In the data rows, the value 50 means zero.
Some points, one per row:
46 34 34 30 36 33 39 44 62 58 53 45 32 47 54 48 65 63 51 54 71 70 75 73
48 41 37 44 34 33 31 32 34 36 43 52 72 83 78 81 73 79 78 74 66 69 60 57
38 39 45 44 40 43 43 29 40 53 68 77 72 65 46 34 32 30 45 62 67 73 41 44
48 35 41 49 67 84 73 68 59 36 33 21 28 65 77 55 36 37 43 28 33 30 31 40
44 31 36 37 30 35 38 36 36 36 33 37 54 65 71 85 86 87 77 53 40 34 41 41
40 38 44 34 48 84 79 82 52 50 72 69 62 67 77 70 54 56 38 32 36 28 31 45
40 41 40 37 37 43 57 78 81 58 57 50 55 36 40 25 24 36 45 54 78 78 90 83
40 35 42 53 52 68 78 74 73 65 60 52 76 79 88 85 78 56 49 36 33 35 33 40
85 85 72 54 34 37 34 32 42 53 45 34 32 36 26 32 32 32 31 39 43 38 35 44
44 45 40 50 63 58 63 64 44 50 43 50 54 54 47 65 70 57 37 31 37 38 35 36
85 66 44 37 34 34 28 26 35 40 21 35 47 52 46 58 69 61 38 34 32 47 31 29
72 57 38 31 44 65 78 66 35 21 33 31 26 35 32 34 31 30 43 43 48 38 51 41
64 77 79 85 84 76 71 57 58 62 54 42 55 48 45 32 39 36 31 38 33 26 40 37
40 30 44 34 44 37 27 28 34 30 30 41 41 56 81 83 85 80 61 49 40 35 36 37
32 39 38 34 40 42 48 64 69 66 76 70 62 69 54 60 55 51 64 66 55 49 41 42
90 88 84 65 47 34 32 33 36 31 38 49 66 54 36 35 31 30 33 30 36 41 32 40
42 33 38 38 48 65 84 80 66 55 49 35 37 42 27 31 35 32 39 46 68 77 82 84
41 39 49 30 29 33 36 33 31 26 34 27 32 31 45 48 55 80 80 86 89 86 79 77
45 38 44 41 37 41 34 37 44 74 76 75 63 52 69 69 71 64 54 59 70 65 64 61
34 41 52 39 43 41 43 36 51 67 81 88 89 86 69 60 32 36 41 36 54 66 71 73
50 35 36 38 36 42 42 33 48 67 69 56 46 52 36 36 40 30 33 38 50 63 71 56
36 44 36 39 37 30 50 33 25 40 25 33 27 36 43 59 82 88 89 88 74 55 44 44
42 53 76 87 88 80 47 37 29 32 39 33 41 32 49 50 44 49 45 47 44 38 40 37
48 37 45 53 74 88 86 82 74 62 52 42 31 39 35 28 53 56 66 68 62 43 43 41
44 39 33 31 29 27 42 35 42 61 85 75 46 42 32 32 39 34 47 63 64 66 79 71
83 77 56 48 32 37 43 78 79 47 31 39 34 27 27 27 28 33 30 34 39 32 36 38
36 38 40 42 40 41 46 67 74 67 64 60 74 83 82 65 46 47 45 38 33 35 43 45
40 46 45 53 67 80 82 83 66 58 35 45 46 63 77 69 58 37 39 41 37 38 39 36
38 33 28 41 36 43 40 60 55 71 72 68 49 39 43 52 50 39 41 42 33 35 35 40
48 44 26 39 29 37 35 36 27 34 31 33 35 47 58 78 61 61 81 85 86 82 71 57
42 25 46 39 26 43 42 68 77 70 56 46 38 38 34 47 61 67 66 65 56 43 40 40
75 84 83 85 82 72 65 53 54 61 46 43 43 35 40 24 27 28 37 32 43 36 33 36
85 71 63 53 51 50 48 53 62 53 49 41 30 28 34 28 36 30 37 35 31 32 36 36
54 31 41 46 43 47 35 33 43 35 38 49 68 75 82 78 67 67 64 62 60 62 53 44
87 76 53 41 32 34 51 76 81 63 53 41 51 51 55 48 42 39 29 28 37 36 35 40
16 more points follow, each with its number after it:
65 73 71 85 83 74 71 64 77 67 58 54 38 27 40 38 50 61 68 63 55 49 51 41 0
64 84 88 89 82 38 34 22 34 34 31 30 34 38 43 44 57 55 51 45 41 41 41 42 1
75 88 88 75 47 38 31 32 31 34 35 38 37 35 24 24 31 29 35 41 32 36 40 44 2
40 42 49 44 33 38 42 25 28 28 29 37 46 42 47 66 81 84 85 89 82 72 49 40 3
56 35 33 46 74 74 47 37 38 44 58 42 41 29 35 35 32 29 31 50 43 46 55 61 4
71 56 57 41 33 33 39 57 71 79 49 33 35 51 74 77 39 29 26 28 28 26 37 41 5
52 29 41 42 26 39 43 39 56 63 68 77 84 77 73 56 46 33 39 36 47 61 82 86 6
45 49 59 76 83 82 55 44 40 42 66 75 49 31 26 31 30 37 34 36 32 38 35 42 7
44 37 30 34 32 45 32 43 56 63 69 83 85 77 63 50 53 61 70 69 66 53 44 46 8
41 39 29 37 34 33 43 59 78 82 87 87 74 44 34 36 55 60 58 50 45 41 45 52 9
63 66 83 83 66 38 39 47 70 62 74 61 41 47 47 56 63 59 43 45 32 41 35 33 10
50 39 34 38 36 57 62 71 55 59 69 53 62 52 31 39 34 55 35 50 39 39 37 46 11
71 85 75 53 44 42 48 32 32 32 33 38 35 39 39 55 54 79 74 53 41 32 37 42 12
37 44 36 37 43 28 34 25 25 38 38 46 61 83 86 81 74 67 65 66 68 66 63 59 13
83 84 77 75 75 72 66 67 62 51 41 50 59 42 40 29 19 33 27 32 33 34 40 33 14
57 75 88 88 84 70 54 32 34 34 26 34 27 25 30 32 31 32 30 35 25 45 32 45 15
Which two of these numbered points are nearest to each point below, ignoring the 3 directions in which the first points spread most? Their numbers follow each, nearest first.
49 44 46 69 84 80 74 76 77 69 65 48 58 39 45 52 58 74 54 46 32 28 36 45 > 0 3
79 77 76 62 52 38 34 39 65 86 88 84 77 58 45 40 34 34 30 38 29 38 44 37 > 10 8
48 56 76 81 80 82 86 74 61 32 34 35 32 29 40 54 61 65 64 57 36 39 33 48 > 0 3
38 39 41 44 34 34 34 35 32 35 37 33 28 42 45 71 80 86 88 89 81 70 62 34 > 3 14
50 60 72 83 79 82 69 62 47 31 37 38 30 28 34 25 34 49 31 51 55 70 78 79 > 15 1
76 73 76 77 52 39 26 35 31 38 42 39 42 33 30 27 30 33 31 35 31 28 33 37 > 2 13
41 41 42 53 75 84 89 64 36 34 41 56 63 44 38 31 32 26 30 39 36 35 48 41 > 4 7
33 33 45 42 34 24 35 48 70 82 87 80 63 55 61 65 71 61 53 45 40 36 37 36 > 9 10
32 45 34 33 32 50 44 56 66 74 68 80 70 70 67 48 35 44 46 63 67 57 48 56 > 8 14
41 41 29 31 40 30 34 32 34 28 33 41 54 60 63 59 51 39 43 63 83 89 90 87 > 13 6
42 45 49 81 82 73 50 26 29 36 30 35 45 56 50 47 38 36 41 57 76 66 59 42 > 15 4
48 53 40 41 40 31 30 33 39 34 35 56 58 62 50 51 46 60 70 80 85 80 72 63 > 14 13
48 68 79 83 80 84 55 39 47 50 58 65 58 39 28 32 34 34 41 38 35 30 41 36 > 7 15
41 37 41 41 37 39 34 33 29 30 37 30 38 38 39 55 70 80 82 82 82 77 51 45 > 3 14
57 64 80 73 68 51 36 45 32 30 50 73 88 71 47 31 32 33 33 34 36 39 36 41 > 2 14
37 42 50 80 84 66 66 64 71 69 68 62 57 39 45 35 31 36 38 32 24 28 48 44 > 7 15
37 30 33 38 44 37 30 33 35 38 50 60 70 77 66 59 62 75 81 82 81 84 83 80 > 14 13
85 62 38 42 51 81 79 62 51 58 52 35 32 35 27 28 35 37 30 34 33 34 37 34 > 11 3
46 48 44 57 74 85 79 52 48 43 49 62 66 75 69 78 66 60 45 45 39 32 43 30 > 14 3
45 44 44 38 36 30 36 40 35 40 57 79 85 89 85 77 43 44 35 27 40 39 37 41 > 6 2
42 39 34 31 30 35 34 36 23 31 41 39 55 66 58 56 59 64 54 58 62 77 80 73 > 13 14
34 38 49 34 37 34 30 35 27 27 25 31 34 32 42 62 73 87 88 88 87 88 58 55 > 3 14
44 34 38 27 33 28 32 39 29 30 58 61 69 77 70 60 36 52 61 66 78 81 87 80 > 13 14
41 56 38 49 55 70 78 83 67 62 56 53 45 28 35 27 40 34 35 49 68 63 56 53 > 3 14
73 83 80 81 86 62 46 30 32 26 42 54 53 70 69 62 62 59 46 45 40 34 37 53 > 1 14
42 39 29 31 33 37 38 56 62 57 41 52 53 65 55 36 32 30 42 55 47 73 67 81 > 13 6
60 75 79 72 79 77 69 43 29 42 38 29 42 31 39 32 39 44 39 50 56 54 44 56 > 15 3
38 34 37 31 57 70 66 62 46 30 41 26 30 31 40 50 71 49 37 47 51 65 66 72 > 4 3
81 80 72 66 76 70 55 43 32 38 33 35 35 29 45 42 55 53 51 38 39 32 40 44 > 14 12
58 65 79 87 86 82 74 40 38 36 30 38 28 38 32 35 58 52 60 49 36 43 39 44 > 15 3
50 48 42 38 28 35 27 36 29 36 52 57 80 85 77 81 75 83 72 69 72 62 55 53 > 14 13
Now 16 new points, numbered from 0 again:
38 37 48 42 36 34 34 39 51 73 79 85 86 86 73 51 43 30 27 32 32 39 35 41 0
52 31 53 81 84 55 31 32 29 28 35 34 30 42 42 43 53 59 54 51 40 41 31 41 1
42 37 38 45 36 35 30 36 28 40 35 30 42 47 61 82 80 86 84 77 82 72 62 50 2
36 34 30 35 40 27 32 30 28 27 30 46 35 46 55 66 66 64 68 61 72 82 84 90 3
38 33 38 34 39 34 34 28 27 38 31 27 28 35 42 58 75 84 85 80 74 58 55 49 4
36 45 45 45 41 38 47 52 66 71 69 56 58 52 39 63 73 80 80 69 43 43 39 40 5
52 35 41 34 32 35 34 35 40 47 58 72 78 85 85 86 70 43 41 46 32 45 39 44 6
41 39 38 44 34 33 30 32 31 31 31 37 38 58 63 67 71 61 64 77 86 85 89 88 7
41 52 63 75 82 78 74 59 55 66 76 70 74 79 80 62 47 30 35 30 28 32 40 40 8
37 38 50 46 32 27 39 22 36 38 45 57 74 83 86 79 58 56 51 53 60 70 72 84 9
45 45 46 41 39 53 61 74 73 82 65 50 58 33 31 28 35 34 43 50 75 81 89 88 10
34 34 41 42 36 42 40 35 34 42 53 65 80 85 78 78 81 70 51 42 40 32 37 34 11
48 48 53 53 60 50 53 44 40 54 39 43 41 31 27 31 36 48 70 65 51 31 37 45 12
32 42 53 48 76 68 69 59 67 55 62 61 49 29 30 29 34 24 30 41 33 32 37 42 13
71 71 49 44 37 34 35 25 27 32 31 33 35 23 36 19 27 41 54 73 81 81 60 29 14
36 42 38 49 63 70 79 82 61 54 29 37 31 38 35 34 34 43 56 72 63 41 32 42 15
The same question for these:
42 34 29 48 49 35 55 45 32 43 38 37 38 38 40 46 47 41 37 42 56 76 72 61 > 3 7
41 42 44 42 32 39 34 36 35 28 26 39 35 35 54 65 77 86 88 86 85 80 66 55 > 2 10
38 45 55 61 76 68 71 80 73 63 53 46 38 38 38 48 44 51 43 42 35 32 43 40 > 4 2
68 80 88 85 70 54 40 28 29 31 47 56 55 74 77 73 67 63 62 51 33 36 35 37 > 8 9
88 83 76 50 39 38 38 26 36 31 27 33 35 31 35 28 38 32 41 38 47 54 70 75 > 9 3
48 54 50 46 72 78 79 67 51 32 41 27 32 29 31 36 40 55 77 84 83 77 51 53 > 15 4
42 50 48 53 67 70 70 56 56 48 46 62 72 77 70 62 39 44 30 38 41 42 36 34 > 14 8
52 69 84 87 80 60 31 30 24 35 37 31 47 66 66 56 42 43 37 34 36 34 35 30 > 8 9
88 89 63 38 40 37 39 32 25 42 69 75 66 60 59 63 48 48 29 28 37 38 40 48 > 6 11
44 48 73 79 78 45 48 48 52 53 46 38 38 32 36 27 39 60 72 46 37 38 41 37 > 12 1
49 46 53 80 86 78 53 36 31 35 34 30 41 39 47 46 32 40 33 36 28 31 37 33 > 1 13
69 85 86 84 64 49 43 29 24 32 31 27 31 36 22 36 30 41 41 39 47 47 60 52 > 8 7
85 88 86 84 76 64 54 36 40 39 38 37 23 39 31 27 38 36 37 53 59 63 41 44 > 8 2
56 71 57 58 49 54 51 32 29 35 35 54 73 71 61 44 39 40 35 47 40 53 37 55 > 9 8
40 31 52 34 34 38 36 26 43 61 84 85 85 82 58 34 28 39 37 34 33 32 45 26 > 0 11
36 42 50 41 60 64 69 52 54 47 56 62 59 40 38 29 30 30 27 46 62 59 49 53 > 13 14
53 38 33 37 29 33 32 30 38 40 37 41 57 75 71 81 80 83 68 58 52 36 37 40 > 11 2
42 39 33 31 26 46 51 62 66 62 52 35 38 32 35 39 43 53 58 65 70 80 80 88 > 10 2
45 45 60 69 71 74 61 51 43 43 45 48 53 39 36 52 65 53 45 32 32 34 37 48 > 13 4
33 34 36 33 40 39 43 67 82 82 70 46 55 55 61 65 69 70 76 68 47 51 33 42 > 5 4
32 45 37 38 44 55 57 47 39 27 38 35 38 54 82 78 73 37 34 30 24 35 36 44 > 3 7
45 39 41 41 41 42 31 29 27 32 38 50 53 62 57 47 54 53 57 73 83 88 66 59 > 14 8
40 48 38 38 36 35 36 39 43 46 53 57 50 36 34 43 51 57 81 80 72 62 51 50 > 12 4
44 38 38 41 44 64 77 80 70 55 41 41 45 32 31 38 53 70 56 42 39 30 37 36 > 4 15
48 41 55 75 78 77 70 52 38 38 39 43 61 81 81 85 77 49 41 39 45 27 43 44 > 7 8
87 85 73 45 37 33 39 44 50 54 43 43 37 42 34 27 31 30 34 35 47 61 78 88 > 9 7
26 42 36 33 43 49 38 53 61 84 74 69 58 44 34 32 34 26 35 58 62 68 70 64 > 13 11
40 33 33 46 32 45 36 33 47 78 85 87 88 89 86 54 42 39 33 38 35 41 36 59 > 0 6
45 44 45 37 30 34 35 25 40 42 56 75 70 77 77 77 80 75 62 49 48 45 41 45 > 11 6
46 45 44 53 52 53 65 64 66 32 34 34 37 32 36 32 32 34 37 30 37 69 83 80 > 3 7
49 42 28 39 33 46 50 60 65 62 46 52 76 77 74 77 71 70 51 51 48 46 47 45 > 10 2
